[[106 123 133 139 126 120 128 131 135 128 138 130 126]
 [142 148 107 109 115 132 133 122 109 150 116 116 117]
 [139 132 144 151 150 146 127 127 145 133 135 133 115]]
->
[[106 123 133 139 126 120 128 131 135 128 138 130 126]
 [139 132 144 151 150 146 127 127 145 133 135 133 115]
 [142 148 107 109 115 132 133 122 109 150 116 116 117]]

[[126 123 122 136 133 127 121 125 132 136 131 150 125 122 130 135]
 [135 134 122 133 137 129 115 129 129 133 131 134 124 130 136 127]
 [131 121 133 128 127 130 132 125 133 129 129 114 109 132 126 135]
 [125 120 132 125 126 126 148 123 131 125 127 125 122 128 126 134]
 [124 121 127 121 127 125 139 122 125 122 124 114 115 130 129 132]]
->
[[124 121 127 121 127 125 139 122 125 122 124 114 115 130 129 132]
 [125 120 132 125 126 126 148 123 131 125 127 125 122 128 126 134]
 [126 123 122 136 133 127 121 125 132 136 131 150 125 122 130 135]
 [131 121 133 128 127 130 132 125 133 129 129 114 109 132 126 135]
 [135 134 122 133 137 129 115 129 129 133 131 134 124 130 136 127]]

[[107 125 123 155 124 124 121]
 [127 108 147 133 138 135 121]
 [154 106 149 119 144 152 122]
 [145 151 118 120 118 120 149]
 [111 135 120 139 115 116 125]
 [142 141 123 120 122 125 143]]
->
[[107 125 123 155 124 124 121]
 [111 135 120 139 115 116 125]
 [127 108 147 133 138 135 121]
 [142 141 123 120 122 125 143]
 [145 151 118 120 118 120 149]
 [154 106 149 119 144 152 122]]

[[147 137 136 121 127 130 116 126 118]
 [100 127 143 142 126 126 117 128 126]]
->
[[100 127 143 142 126 126 117 128 126]
 [147 137 136 121 127 130 116 126 118]]

[[145 125 127 135 123 119 134]
 [136 127 128 131 124 123 130]
 [122 130 133 123 111 117 115]
 [117 131 120 154 115 149 129]]
->
[[117 131 120 154 115 149 129]
 [122 130 133 123 111 117 115]
 [136 127 128 131 124 123 130]
 [145 125 127 135 123 119 134]]

[[141 119 130 114 123 123 123]
 [125 125 150 126 128 122 125]
 [133 129 107 127 119 127 128]]
->
[[125 125 150 126 128 122 125]
 [133 129 107 127 119 127 128]
 [141 119 130 114 123 123 123]]

[[129 121 131 132 129 132 122 127 139 125]
 [116 131 142 129 128 112 120 107 131 103]
 [119 133 124 132 137 124 121 119 134 121]
 [123 127 127 133 138 125 123 119 137 116]]
->
[[116 131 142 129 128 112 120 107 131 103]
 [119 133 124 132 137 124 121 119 134 121]
 [123 127 127 133 138 125 123 119 137 116]
 [129 121 131 132 129 132 122 127 139 125]]
---
[[124 110 131]
 [127 115 149]
 [101 148 125]
 [120 128 116]
 [125 118 150]]
->
[131 115 101]

[[130 130 122 124 127]
 [115 110 137 125 119]
 [146 134 131 135 113]
 [118 104 118 104 136]]
->
[127 125 131 104]

[[102 126]
 [111 127]
 [102 126]
 [154 130]]
->
[126 111]

[[133 145 126 128 143]
 [130 106 109 102 125]
 [126 140 127 126 123]
 [117 116 132 135 142]
 [130 122 118 131 131]]
->
[143 102 127 116 130]

[[132 139 127]
 [129 130 138]
 [142 140 135]
 [128 133 137]
 [124 112 153]]
->
[127 130 142]

[[122 106 101]
 [110 133 122]]
->
[101 133]

[[128 120 104 141]
 [107 136 126 147]]
->
[141 126]
